0: [46 84 45 37 51 38 42 56 47 52 79 22]
1: [37 67 69 49 46 56 44 49 62 27 66 20]
2: [63 32 61 59 39 75 60 60 88 30 44 17]
3: [66 39 83 51 56 41 57 40 62 11 67 38]
4: [52 56 43 31 46 39 51 49 65 60 64 53]
5: [57 25 52 71 79 58 56 84 46 72 53 77]
6: [32 34 49 75 40 78 65 47 20 39 34 62]
7: [53 62 40 69 60 65 64 78 38 63 61 25]
8: [43 55 61 53 60 50 44 58 51 50 68 32]
9: [78 25 73 39 61 39 50 33 56 36 63 47]
10: [23 86 36 63 21 44 54 34 51 65 56 39]
11: [36 60 59 61 50 62 47 59 48 51 65 28]
12: [65 29 56 34 61 52 29 48 83 72 70 32]
13: [42 68 32 34 45 49 42 46 31 53 61 60]
14: [70 34 53 40 66 56 60 67 52 63 25 61]
15: [57 47 16 30 61 63 46 60 68 78 54 53]
16: [31 55 64 56 55 49 44 53 58 50 57 52]
17: [55 23 54 36 46 82 50 44 53 39 24 41]
18: [50 56 64 37 63 41 50 41 35 19 51 57]
19: [58 54 54 58 39 37 59 42 37 42 52 56]
20: [76 22 64 60 57 52 45 67 61 61 41 43]
21: [48 57 40 45 60 46 46 50 55 55 72 48]
22: [34 73 46 67 34 53 52 52 61 51 37 36]
23: [35 57 50 60 30 53 67 44 38 36 32 58]
24: [30 61 81 55 45 61 54 42 64 32 48 29]
25: [32 59 49 43 51 56 70 52 16 27 12 87]
26: [32 61 18 41 28 63 50 35 44 79 51 37]
27: [38 44 63 72 32 76 74 54 70 19 26 47]
28: [47 46 50 34 56 54 28 53 48 40 46 47]
29: [61 41 71 27 78 40 33 45 35 30 69 42]
30: [13 65 27 51 26 63 27 47 61 71 42 37]
31: [41 54 55 61 50 38 31 43 50 52 48 54]
32: [37 79 22 34 10 47 51 30 56 71  7 46]
33: [45 66 35 53 41 32 57 41 19 57 45 64]
34: [30 50 28 72 50 72 41 51 57 57 51 50]
35: [56 20 53 36 49 86 52 46 52 42 24 41]
36: [62 41 36 22 57 81 32 59 62 78 49 10]
37: [47 53 35 48 34 76 55 62 73 85 46 18]
38: [59 28 41 58 74 77 40 75 43 68 74 38]
39: [67 42 66 46 50 22 39 37 64 46 61 41]
40: [51 33 63 24 64 48 52 39 51 18 65 57]
41: [53 44 80 77 53 55 61 57 49  8 68 39]
42: [52 47 55 39 66 50 53 63 38 67 67 49]
43: [31 71 43 45 45 48 58 46 28 31 49 62]
44: [34 61 59 59 55 30 66 32  3 25 51 83]
45: [87 29 61 41 53 49 46 57 76 57 74 23]
46: [40 57 40 47 54 65 43 67 54 56 52 46]
47: [47 46 79 65 69 71 21 71 29 36 82 23]
48: [41 65 41 61 29 49 77 37 13 37 36 54]
49: [54 32 67 66 59 34 51 48 28 21 63 73]
50: [44 60 32 39 35 52 55 49 58 65 34 49]
51: [63 24 68 62 61 41 44 54 54 33 61 56]
52: [59 40 61 35 48 45 66 25 37 26 62 48]
53: [59 41 73 53 59 44 64 37 32 20 48 49]
54: [46 48 51 62 42 41 61 36 39 47 44 61]
55: [40 58 36 58 27 62 57 43 72 88 52 33]
56: [56 42 48 50 57 49 43 55 35 66 51 56]
57: [42 79 48 37 46 33 57 40 52 51 45 54]
58: [49 40 28 29 37 77 36 36 73 38 35 38]
59: [27 75 54 39 45 26 54 26 39  8 53 86]
60: [44 57 52 43 59 39 53 48 52 13 70 67]
61: [34 52 74 66 47 46 55 46 33 33 45 57]
62: [59 29 44 44 61 43 40 50 47 61 49 70]
63: [52 58 35 45 33 31 39 44 58 66 41 56]
64: [28 75 38 56 29 52 27 41 64 54 47 28]
65: [41 84 49 37 44 25 55 28 23 33 69 44]
66: [59 37 40 30 78 67 41 74 74 65 65 42]
67: [60 61 24 24 58 39 38 51 58 75 55 54]
68: [56 26 30 72 43 73 70 56 60 63 47 46]
69: [56 43 68 35 75 44 58 69 32 15 51 71]
70: [37 68 40 68 44 47 39 58 59 75 39 46]
71: [49 53 37 61 38 56 67 62 62 99 61 40]
72: [31 37 69 41 55 66 35 45 30 11 60 51]
73: [62 45 52 32 65 36 65 54 47 53 60 67]
74: [24 61 44 78 45 44 62 51 31 37 64 85]
75: [45 57 32 40 39 77 61 46 22 43 35 49]
76: [68 36 48 47 58 42 37 57 53 59 60 51]
77: [53 49 41 52 44 70 68 70 66 85 32 45]
78: [63 59 55 42 67 31 72 54 22 12 84 57]
79: [37 44 65 74 59 44 66 52 27 24 46 71]
80: [64 19 59 64 81 67 44 81 36 53 51 52]
81: [37 71 42 61 34 63 58 41 27 29 39 33]
82: [54 28 89 64 80 47 42 58 41 34 72 54]
83: [52 48 77 91 57 47 68 68 45 25 50 63]
84: [31 60 62 77 64 33 50 67 33 73 53 71]
85: [60 60 51 39 68 40 72 55 15 13 68 67]
86: [41 50 43 68 61 50 47 54 43 67 65 58]
87: [42 51 44 20 44 38 46 33 66 63 36 56]
88: [53 43 58 62 52 63 44 64 69 65 38 38]
89: [50 53 38 44 51 43 63 39 24 46 44 66]
90: [64 42 60 38 62 62 43 66 59 59 35 27]
91: [36 64 47 52 43 58 44 55 49 40 57 32]
92: [75 37 47 35 38 45 34 22 56 39 37 32]
93: [76 24 37 35 59 56 33 56 74 69 43 48]
94: [79 29 57 18 86 58 41 70 46 13 50 53]
95: [16 51 56 55 56 57 49 49 27 19 31 67]
96: [44 54 81 68 44 54 54 45 75 41 57 30]
97: [61 45 58 57 47 45 56 49 56 56 42 50]
98: [28 72 38 49 33 36 53 18 10 25 39 71]
99: [60 50 19 29 64 62 47 59 74 78 57 47]
100: [73 35 41 25 70 46 46 55 58 61 63 60]
101: [73 11 53 35 61 45 42 49 78 71 58 62]
102: [55 53 61 66 43 36 57 40 49 53 56 45]
103: [48 66 55 54 56 37 53 64 53 50 63 46]
104: [53 31 60 50 56 72 46 58 57 45 58 42]
105: [68 26 57 39 63 56 29 51 82 72 65 25]
106: [50 60 38 43 40 45 63 42 34 43 24 83]
107: [41 39 55 38 52 67 37 47 28 20 45 58]
108: [77 22 71 44 65 35 25 46 75 51 48 47]
109: [47 61 44 84 35 61 64 46 35 65 59 39]
110: [39 43 74 43 66 51 40 40 15 29 56 44]
111: [34 71 57 38 48 21 50 24 44 16 53 79]
112: [68 26 14 42 49 80 55 55 61 71 49 52]
113: [67 14 68 39 60 52 56 55 62 68 52 57]
114: [34 53 63 42 56 70 56 38 47 21 53 31]
115: [41 40 59 66 56 69 44 72 49 53 47 45]
116: [42 53 24 41 41 70 69 46 20 51 28 58]
117: [38 49 65 78 58 49 55 50 54 53 74 32]
118: [62 44 64 30 71 30 48 46 39 35 57 73]
119: [35 51 60 62 37 51 65 35 28 34 31 66]
120: [53 53 44 47 43 40 12 52 99 94 55 16]
121: [49 64 12 40 46 65 42 62 56 79 65 45]
122: [51 70 66 47 73 42 44 61 55 35 78 31]
123: [50 63 45 49 33 27 44 28 40 15 37 65]
124: [75 32 57 30 80 61 45 71 47 17 50 57]
125: [52 39 49 58 48 71 45 60 63 61 57 47]
126: [49 26 69 67 65 64 49 68 42 54 68 46]
127: [51 51 45 26 60 31 52 44 36 43 49 76]
128: [38 54 59 51 58 42 56 36 31 18 33 70]
129: [42 43 34 50 36 72 59 53 48 77 43 53]
130: [75 31 31 31 56 51 54 52 70 79 63 46]
131: [53 48 55 64 51 47 55 51 64 46 64 36]
132: [57 21 68 53 56 58 59 57 56 64 52 42]
133: [46 50 67 57 57 66 57 68 40 31 43 39]
134: [41 62 52 47 52 40 65 49 44 38 33 70]
135: [36 61 57 39 55 62 49 50 44 22 37 43]
136: [56 36 42 52 35 69 57 46 70 55 47 48]
137: [51 57 64 74 16 20 50 27 89 44 56 50]
138: [41 65 56 27 57 18 52 22 46  5 59 81]
139: [70 37 49 34 40 41 40 26 61 32 39 41]
140: [73 33 49 33 52 45 53 57 55 59 43 50]
141: [71 36 23 26 50 35 53 29 48 52 53 76]
142: [37 53 50 71 47 49 27 60 52 72 47 42]
143: [55 43 44 45 51 60 65 58 40 41 53 54]
144: [42 58 67 39 65 54 54 51 26 37 62 37]
145: [59 46 39 35 45 73 52 42 46 71 55 43]
146: [62 50 42 43 62 48 43 53 47 47 53 41]
147: [45 51 31 43 31 54 46 54 60 83 33 40]
148: [58 45 53 57 43 42 67 37 45 53 53 58]
149: [39 57 55 71 48 48 32 49 42 60 55 43]
150: [38 52 25 60 42 79 57 48 54 72 47 43]
151: [59 41 87 45 63 38 33 29 63  0 50 55]
152: [60 26 72 37 77 73 55 75 56 37 38 43]
153: [66 43 33 45 43 52 53 47 52 60 44 52]
154: [59 53 64 52 65 20 49 50 53 50 79 61]
155: [42 57 50 52 48 63 44 58 66 42 50 28]
156: [54 57 55 42 55 36 75 37 42 20 63 73]
157: [49 41 57 23 60 54 49 57 58 57 44 50]
158: [36 68 56 45 25 37 50 24 55 36 44 39]
159: [45 46 37 40 39 48 44 36 61 60 29 59]
160: [45 55 61 49 29 64 52 51 70 60 33 21]
161: [70 32 54 58 49 32 47 45 55 68 58 55]
162: [47 50 40 52 34 71 49 44 65 52 27 39]
163: [56 64 48 67 38 59 68 64 52 86 60 19]
164: [50 41 66 51 39 42 58 50 60 42 30 61]
165: [49 75 46 27 28 47 43 23 46 43 48 18]
166: [64 55 27 38 23 62 46 45 51 41 29 43]
167: [55 70 49 48 50 15 40 40 33 74 80 53]
168: [42 37 57 64 56 60 62 52 32 36 60 61]
169: [53 55 47 64 65 38 37 54 35 45 61 65]
170: [52 53 77 63 79 31 61 64 28 44 77 58]
171: [38 65 37 56 38 48 50 45 43 68 33 51]
172: [63 42 62 38 71 39 53 52 31 42 56 54]
173: [39 76 28 33 43 70 51 68 43 44 35 39]
174: [61 53 70 54 44 25 58 34 58 43 65 40]
175: [70 44 44 51 51 43 61 49 29 61 64 57]
176: [62 36 66 66 60 38 23 63 80 60 62 50]
177: [47 56 62 61 43 64 63 47 58 40 54 20]
178: [41 74 65 37 44 32 47 32 58 26 56 39]
179: [64 42 66 53 59 43 42 41 42 35 49 58]
180: [51 46 50 41 53 41 45 57 43 56 41 71]
181: [46 46 68 47 61 46 43 43 39 29 58 47]
182: [51 43 47 50 63 46 52 50 45 50 60 72]
183: [55 52 51 51 56 39 27 55 44 38 63 47]
184: [44 55 58 64 52 44 55 59 66 57 62 54]
185: [34 64 43 76 46 47 70 57 16 32 48 80]
186: [31 83 34 58 28 34 39 48 41 54 20 60]
187: [48 43 65 59 50 55 59 43 35 37 38 59]
188: [62 57 41 43 59 46 32 52 60 51 49 37]
189: [59 28 64 54 49 47 50 42 49 43 62 49]
190: [48 39 27 43 47 49 49 36 50 61 50 65]
191: [53 46 79 67 76 34 52 51 55 33 82 41]
192: [54 51 62 32 47 50 44 45 53 42 45 35]
193: [39 54 54 41 46 29 57 28 11 25 54 75]
194: [47 40 50 50 51 42 56 41 27 49 48 64]
195: [51 38 33 34 40 80 35 35 75 42 32 36]
196: [51 53 35 37 47 54 55 57 59 65 43 45]
197: [44 86 37 46 36 32 59 45 21 44 42 55]
198: [41 59 48 44 39 32 51 41 42 34 39 65]
199: [54 64 44 32 33 44 36 26 50 47 51 20]
200: [40 50 53 54 62 58 59 50 18 27 44 73]
201: [60 47 50 65 57 72 35 77 66 52 63 23]
202: [32 71 54 76 29 30 47 32 35 33 30 71]
203: [38 78 20 36 12 47 52 30 52 68 10 48]
204: [43 81  8 44 38 53 53 53 37 59 38 52]
205: [65 24 69 37 79 77 56 76 56 34 39 43]

[43 83 53 32 55 24 50 33 20 31 71 42] 65 178 197
[55 21 74 69 69 40 39 70 69 65 58 60] 176 20 51
[59 61 39 44 59 52 46 50 28 69 52 56] 56 175 13
[41 49 55 63 55 70 47 62 29 51 67 32] 11 8 115
[69 54 58 25 48 16 42 26 70 49 85 33] 39 174 4
[38 50 76 55 42 57 47 44 56 31 39 42] 24 61 135
[32 64 40 69 57 32 65 65  8 86 77 67] 84 86 33
[51 62 36 44 41 33 33 48 66 53 46 58] 63 4 159
[39 72 62 34 40 32 44 33 65 30 55 37] 178 158 57
[38 56 56 35 57 56 45 51 42 23 40 49] 135 107 18
[50 47 69 55 67 66 56 63 35 33 47 46] 133 168 187
[53 53 21 32 54 83 60 59 43 68 53 33] 145 121 150
[48 48 41 40 48 63 67 54 43 37 46 54] 143 75 89
[46 53 62 59 51 53 56 43 35 37 38 60] 187 61 54
[47 47 74 62 63 36 52 50 47 32 58 52] 181 179 61
[65 42 83 50 57 56 49 49 84 19 58 27] 3 96 2
[65 41 39 56 45 54 50 52 52 63 45 48] 153 97 56
[47 60 19 30 57 45 75 46  9 40 56 81] 89 127 33
[36 61 57 42 45 60 56 46 40 24 43 46] 135 114 43
[68 45 55 33 64 24 35 47 61 43 53 67] 118 39 76
[45 46 67 45 42 52 52 33 65 41 47 43] 192 164 24
[17 73 52 74 50 46 47 49 55 41 54 56] 16 22 31
[50 48 32 38 41 65 38 58 60 61 36 41] 196 50 147
[26 69 57 47 39 48 45 50 72 40 35 47] 22 16 155
[54 43 47 40 76 72 37 80 73 66 57 35] 66 201 90
[58 30 60 45 64 60 49 65 62 44 32 63] 14 152 157
[36 45 66 78 50 57 40 72 49 50 33 60] 115 142 16
[34 61 17 45 21 68 44 37 51 83 44 41] 26 147 30
[86 32 62 36 57 48 44 56 74 45 72 25] 45 105 12
[55 64 24 31 63 41 36 51 56 70 50 51] 67 188 196
[36 49 70 80 56 43 56 50 55 48 65 38] 117 131 184
[34 55 50 51 73 57 62 57 21 34 62 66] 200 168 144
[73 27 51 37 61 44 50 61 54 58 46 52] 140 76 100
[41 46 50 45 52 62 61 44 45 49 48 42] 143 192 187
[46 54 52 84 35 63 71 60 38 63 59 38] 109 163 7
[45 69 56 48 63 32 61 54  6 22 59 62] 85 44 193
[43 64 84 70 78 37 56 65 16 49 67 54] 170 84 144
[61 39 64 41 74 42 50 52 35 36 64 50] 172 29 181
[55 31 35 81 49 77 71 73 43 86 56 45] 68 71 129
[57 27 68 55 55 49 51 45 50 42 61 47] 189 51 179
[65 59 31 57 63 52 50 65 49 60 79 43] 21 146 86
[55 35 34 76 53 72 76 68 41 81 55 53] 68 129 71
[57 60 28 48 47 53 45 51 44 82 67 40] 121 145 21
[69 35 74 30 68 35 51 45 40 24 62 64] 118 172 40
[41 48 49 78 32 70 81 65 66 44 31 65] 27 23 68
[39 60 45 60 48 70 45 62 55 63 46 43] 46 125 34
[41 44 52 58 38 47 29 40 58 43 35 53] 31 159 164
[47 45 69 67 94 47 51 73 25 30 81 61] 170 82 191
[40 45 52 66 78 86 69 59 28 27 61 58] 168 200 133
[53 48 66 31 60 42 45 39 35 21 30 62] 18 128 179
[51 55 53 24 51 40 31 38 50 60 46 38] 192 188 28
[38 54 64 67 44 41 59 38 42 28 55 59] 61 54 19
[54 33 39 39 56 46 42 45 46 62 47 68] 62 190 180
[46 23 40 47 46 74 47 59 39 75 44 44] 129 145 125
[81 16 56 54 75 57 46 62 77 55 56 43] 20 113 101
[39 48 67 76 54 47 55 50 54 55 65 32] 117 131 11
[48 52 25 34 38 52 40 53 53 89 35 41] 147 50 196
[57 66 52 39 60 10 41 44 32 66 78 60] 167 154 169
[40 57 51 43 58 48 52 39 57  8 62 67] 60 18 156
[44 44 54 67 50 55 60 44 42 38 63 57] 168 54 187
[56 48 78 58 73 32 48 50 60 33 80 43] 191 154 122
[36 76 37 66 36 45 61 44 57 47 41 54] 22 171 23
[50 46 88 58 59 41 38 48 71 35 58 35] 96 3 191
[58 54 43 50 51 45 39 64 46 69 49 45] 56 146 76
[42 63 85 70 76 40 56 63 19 43 66 52] 170 144 61
[58 30 63 58 77 51 44 48 53 37 63 54] 51 189 179
[51 30 67 61 66 62 43 68 44 57 70 41] 126 104 115
[39 68 56 34 60 34 39 38 51 15 75 52] 60 178 18
[52 55 64 33 53 43 40 37 61 33 47 54] 192 28 181
[56 37 47 58 35 67 54 47 67 48 44 46] 136 162 125
[37 53 33 76 41 68 51 54 52 38 45 48] 34 22 91
[48 31 79 62 70 70 55 71 33 36 73 33] 126 47 82
[41 51 51 60 50 39 31 43 54 57 50 52] 31 149 16
[26 62 45 77 47 43 64 57 26 36 64 81] 74 185 79
[48 61 32 44 34 30 35 41 65 56 44 60] 63 159 87
[71 31 25 21 50 34 55 27 50 48 51 79] 141 190 127
[60 42 58 34 70 41 46 51 32 41 60 51] 172 29 118
[24 63 29 55 45 62 63 39 20 51 28 60] 116 75 48
[54 59 27 33 23 62 48 41 49 46 24 39] 166 50 162
[60 37 60 53 69 43 38 56 65 35 64 53] 51 76 183
[43 67 44 50 49 43 79 46 19 25 53 64] 43 89 48
[81 37 69 38 63 39 44 52 76 56 71 34] 45 12 105
[39 64 48 51 46 60 44 62 68 42 50 26] 155 91 11
[44 41 45 64 47 53 63 47 18 55 53 62] 194 168 54
[54 52 42 45 46 28 28 48 59 63 55 60] 63 31 4
[65 25 65 54 33 65 47 33 88 32 49 19] 2 96 136
[68 39 65 32 80 27 44 49 46 13 46 77] 118 69 18
[57 40 77 57 64 21 70 34 23 14 51 86] 49 44 156
[37 61 43 48 39 62 42 48 43 45 50 32] 91 155 11
[63 40  8 33 29 58 40 42 67 83 29 51] 147 159 50
[69 27 75 75 55 65 51 73 94 48 48 19] 2 88 20
[54 52 54 61 42 50 64 58 57 48 44 53] 97 184 164
[38 84 41 38 47 39 46 53 48 51 75 27] 0 91 21
[31 62 16 42 26 63 47 34 44 80 48 44] 26 150 147
[57 24 69 68 66 36 38 69 70 63 56 66] 176 51 20
[55 51 46 32 59 39 44 50 73 70 65 50] 4 21 67
[48 59 67 51 59 53 41 60 50 43 70 27] 8 11 122
[44 56 49 49 50 59 58 48 30 18 38 52] 135 200 43
[57 47 32 52 46 48 55 62 33 78 45 58] 56 153 175
[55 65 40 47 69 43 44 68 17 43 48 54] 169 146 172
[63 46 51 47 69 70 40 82 70 45 66 34] 201 66 104
[67 39 63 40 75 39 48 52 36 45 62 49] 172 29 118
[62 54 53 26 48 19 48 31 47 45 51 66] 127 118 198
[49 56 77 75 56 48 67 49 55 18 57 45] 41 83 61
[51 35 62 57 54 49 55 41 42 40 62 52] 189 168 181
[79 25 43 45 40 62 62 42 87 65 44 46] 136 93 130
[38 53 40 65 62 48 47 51 41 70 61 69] 86 182 56
[38 64 56 59 70 46 32 65 35 62 68 34] 8 149 11
[36 56 61 24 49 32 53 17  7 26 46 73] 193 98 44
[47 77 32 45 38 39 58 45 27 44 43 51] 197 33 43
[61 40 64 50 32 64 42 33 89 30 52 18] 2 96 177
[35 75 70 67 57 23 50 42 36 18 79 60] 60 111 65
[39 76 48 46 40 45 67 38 40 15 47 49] 43 198 81
[46 54 82 67 41 55 48 48 77 44 56 28] 96 24 177
[54 51 38 49 38 21 51 38 67 37 40 78] 198 63 123
[60 42 45 40 61 55 60 62 46 41 57 50] 143 146 73
[53 38 40 35 60 56 35 43 51 55 42 69] 62 190 180
[62 54 43 70 36 51 54 68 57 99 54 44] 71 163 77
[43 57 59 24 47 53 44 39 38 12 34 49] 135 18 107
[30 72 71 99 24 39 65 50 71 49 39 50] 22 96 137
[55 29 81 70 65 55 52 63 64 65 56 38] 132 126 20
[31 38 54 74 53 75 53 43 40 38 55 46] 168 6 115
[35 57 55 59 51 66 51 63 40 58 63 37] 11 8 91
[43 37 39 49 44 69 55 53 51 79 47 49] 129 150 145
[51 40 80 47 61 25 52 31 49  2 53 61] 151 53 18
[44 39 55 69 56 68 47 72 55 56 47 43] 115 125 88
[87 19 55  6 82 24 30 45 67 53 86 56] 100 101 9
[38 66 37 50 33 68 48 51 45 48 45 30] 91 22 173
[37 71 65 28 48 20 30 29 38 15 49 59] 111 138 178
[44 89 40 39 46 40 45 50 49 45 76 23] 0 91 21
[40 47 50 47 32 47 49 24 61 57 34 50] 159 87 50
[59 31 82 63 45 37 44 46 79 55 24 62] 164 97 108
[63 52 20 33 34 35 32 35 63 60 37 52] 63 159 153
[43 35 52 62 57 74 47 72 51 56 48 42] 115 125 104
[50 45 42 42 42 66 71 50 44 34 40 48] 143 75 23
[59 42 75 26 78 40 28 42 31 25 68 40] 29 181 110
[52 57 24 36 43 78 57 58 41 64 53 43] 145 129 196
[55 46 39 44 47 50 42 61 63 67 45 48] 196 153 188
[58 35 39 63 41 63 30 58 73 82 31 31] 88 147 37
[43 42 54 50 64 48 60 67 17 68 63 55] 42 56 175
[62 42 52 17 57 49 42 32 54 44 54 32] 192 139 92
[59 57 28 46 26 54 44 37 46 44 26 43] 166 162 50
[46 41 51 53 46 58 67 45 41 33 39 73] 187 119 54
[32 65 35 56 29 57 59 45 55 80 51 39] 55 26 171
[42 25 33 45 39 78 47 59 43 82 38 45] 129 150 145
[54 49 27 75 33 55 56 57 74 99 60 44] 71 55 163
[61 29 64 63 38 74 53 58 87 36 44 13] 2 177 160
[59 52 40 55 46 51 38 57 40 72 50 43] 56 153 142
[56 38 42 37 73 68 41 77 64 68 64 44] 66 38 99
[51 56 61 50 63 67 74 58 19 11 44 62] 200 85 69
[24 70 47 72 35 36 44 45 27 44 44 62] 202 43 33
[39 58 42 41 58 63 36 63 44 68 53 37] 46 196 42
[50 62 38 69 51 53 50 64 60 77 37 55] 70 171 142
[37 51 47 40 50 54 31 49 43 50 47 48] 28 31 46
[52 45 39 51 45 58 50 61 59 61 43 48] 196 153 125
[45 49 61 51 63 50 42 48 44 35 54 48] 181 179 183
[40 55 35 38 55 62 56 48 25 45 40 74] 89 116 200
[29 72 53 61 45 44 73 40 27 15 59 60] 43 185 128
[42 47 70 78 57 48 53 54 52 54 72 32] 117 131 8
[40 60 45 57 20 51 57 36 59 39 17 56] 23 162 159
[54 60 18 34 27 35 32 33 67 66 38 44] 63 159 50
[35 70 58 61 37 19 42 30 22 25 22 77] 202 123 98
[58 32 58 39 71 58 37 72 62 72 62 42] 66 76 42
[40 77 46 64 56 46 55 63 37 47 76 42] 103 11 8
[39 61 35 56 29 60 57 41 61 83 50 42] 55 147 150
[61 37 77 61 73 44 44 63 90 60 80 37] 176 12 105
[48 46 36 53 37 55 36 52 70 72 48 41] 147 196 125
[61 16 32 49 65 70 62 66 57 79 50 60] 112 68 130
[62 34 13 40 49 74 60 55 59 69 50 55] 112 15 153
[60 51 60 45 68 50 60 65 46 22 57 56] 69 172 18
[66 17 47 40 64 70 51 59 59 53 32 62] 14 140 35
[51 56 25 56 52 72 43 69 51 59 38 48] 46 196 150
[33 76 43 64 34 43 57 39 56 43 36 54] 22 23 171
[44 59 13 37 53 48 81 44  6 42 53 84] 89 116 33
[87 34 59 38 57 46 46 58 74 55 67 27] 45 105 12
[64 49 55 29 36 31 49 17 51 19 41 48] 139 123 92
[58 46 47 55 68 70 40 80 64 38 68 34] 201 104 155
[49 47 56 63 47 52 56 38 35 36 36 57] 187 54 119
[50 37 88 55 73 31 45 62 76 32 46 57] 51 82 191
[59 62 50 53 44 14 49 41 37 36 61 62] 19 198 154
[32 71 52 58 40 47 76 36 26 17 59 62] 43 48 156
[36 84 58 70 52 21 52 40 30 15 76 57] 65 60 111
[61 43 64 47 51 27 47 38 67 61 65 44] 39 174 161
[44 56 50 41 49 57 57 55 41 63 44 37] 196 46 50
[43 76 42 48 42 30 57 46 22 40 47 54] 197 33 43
[48 38 62 72 68 53 41 68 47 64 64 53] 126 86 115
[67 34 73 28 67 29 53 45 40 26 60 62] 118 172 40
[58 45 60 41 71 47 52 64 34 65 66 48] 42 56 172
[37 66 34 67 35 60 56 46 32 63 52 41] 109 171 150
[43 47 60 48 58 49 43 59 51 52 50 51] 16 8 28
[59 45 65 30 62 27 47 43 48 29 56 72] 118 127 18
[37 72 52 48 24 38 51 30 52 49 43 38] 158 57 165
[58 59 55 55 36 35 57 42 42 43 52 46] 19 102 148
[71 31 52 38 57 48 51 58 48 56 43 51] 140 76 14
[58 40 62 65 44 52 80 29 58 31 61 53] 148 189 52
[20 72 26 51 22 46 52 32 39 51 13 69] 186 203 171
[60 40 60 61 60 66 40 70 65 44 68 32] 201 104 125
[72 19 57 36 61 44 45 47 76 62 58 64] 101 113 100
[51 47 40 50 46 69 62 74 73 85 36 45] 77 37 196
[52 40 61 30 56 54 53 54 60 56 44 49] 157 140 192
[61 43 57 43 59 62 49 64 56 53 38 34] 90 88 104
[60 56 47 45 61 36 45 48 49 50 48 49] 146 188 183
[59 41 64 35 70 41 51 52 30 42 60 52] 172 118 181
[35 38 65 72 63 48 65 56 25 26 45 70] 79 168 200
[50 44 34 59 60 65 62 52 39 41 43 63] 143 168 182
[44 61 60 76 45 29 42 52 48 55 32 61] 31 149 54
[73 34 58 34 84 59 45 70 42 16 56 56] 124 94 69
[51 40 36 62 40 66 66 45 62 43 35 63] 136 162 68
[63 22 71 71 61 37 38 64 69 65 56 57] 176 20 161
[51 45 58 35 42 36 60 19 34 28 47 55] 52 18 198
[59 50 61 50 41 52 49 38 71 46 62 31] 131 192 177
[40 51 44 53 62 40 27 53 33 45 65 66] 169 183 182
[41 42 39 47 37 67 61 49 48 72 44 50] 129 150 145
[66 34 52 41 58 55 57 59 48 60 25 57] 14 140 97
[57 38 77 59 46 43 42 43 64 23 22 68] 164 179 187
[52 63 41 68 60 63 67 79 33 57 62 32] 7 11 46
[57 49 68 54 43 29 61 33 57 48 63 40] 174 102 39
[62 52 74 47 68 18 46 54 53 45 86 53] 154 191 170
[74 23 70 45 69 41 26 47 77 55 46 43] 108 176 105
[49 53 29 41 41 40 29 50 70 60 48 55] 63 159 4
[55 54 37 48 42 60 57 49 50 31 50 46] 143 91 146
[56 39 68 58 55 43 63 39 31 25 45 51] 53 187 179
[43 54 22 55 51 51 51 39 30 45 49 71] 89 190 33
[60 48 55 37 47 40 48 38 47 40 41 48] 192 139 179
[49 56 40 64 49 73 69 67 32 47 56 52] 143 168 7
[37 65 40 54 43 51 53 44 41 65 38 50] 171 50 70
[37 54 63 53 51 45 59 37 37  9 35 60] 128 18 61
[65 36 60 43 65 54 23 70 77 63 59 18] 105 12 90
[63 33 61 49 27 67 47 32 88 34 48 22] 2 136 195
[46 48 78 66 64 34 51 51 46 24 74 49] 191 181 41
[66 43 73 39 58 16 24 33 66 41 73 38] 39 174 9
[41 45 46 56 45 38 43 39 44 32 41 74] 198 54 194
[60 46 66 38 52 22 26 31 66 44 69 35] 39 174 183
[37 67 42 64 39 48 38 59 63 71 38 43] 70 142 22
[41 76 43 42 29 53 62 37 57 29 50 40] 158 91 178
[47 50 24 38 39 54 45 53 58 87 37 45] 147 50 196
[61 41 56 54 44 49 54 46 50 57 48 52] 97 148 153
[40 55 51 58 32 50 66 45 45 37 31 56] 23 119 54
[43 35 61 68 58 33 43 45 22 24 55 67] 49 79 61
[42 56 50 41 52 47 53 37 28 15 40 63] 128 18 43
[51 58 34 41 39 35 32 48 63 53 49 55] 63 4 188
[41 35 33 66 51 56 46 40 53 72 52 79] 190 86 62
[42 60 68 67 58 53 69 48 26  7 64 64] 79 200 61
[49 48 59 32 43 53 45 41 48 44 39 34] 192 28 157
[68 37 77 34 69 33 53 51 35 28 60 70] 118 172 69
[30 60 38 67 51 65 37 53 61 61 49 35] 34 142 70
[25 60 46 61 21 60 59 44 41 49 32 45] 23 22 171
[37 74 44 42 31 46 46 29 40 40 41 44] 158 57 198
[48 69 19 44 24 26 43 28 60 45 55 49] 63 158 57
[18 71 60 64 62 39 57 52 31 39 69 67] 74 43 61
[41 77 65 34 34 35 47 30 61 29 50 33] 178 158 165
[60 38 49 35 59 42 43 48 52 64 50 65] 62 180 76
[61 32 50 54 41 71 53 32 59 41 43 44] 136 17 162
[62 24 63 59 89 65 41 89 29 52 54 53] 80 126 5
[60 39 60 63 49 48 57 56 57 59 45 52] 97 132 184
[44 51 95 75 69 20 42 56 51 22 81 35] 191 82 41
[40 42 62 64 58 63 46 69 46 47 47 43] 115 133 104
[43 59 82 68 41 51 47 42 74 41 58 27] 96 24 1
[58 43 59 34 50 39 58 24 37 25 49 58] 52 18 53
[36 49 69 45 65 49 36 40 14 24 54 36] 110 181 144
[76 27 78 42 54 38 48 31 64 36 62 44] 9 39 189
[43 55 48 47 36 45 54 42 52 42 37 52] 198 54 23
[65 41 74 38 54 18 27 37 72 44 66 41] 39 108 174
[38 70 48 53 39 62 54 45 48 48 57 29] 91 11 177
[41 42 23 53 44 60 48 48 36 63 49 67] 190 129 56
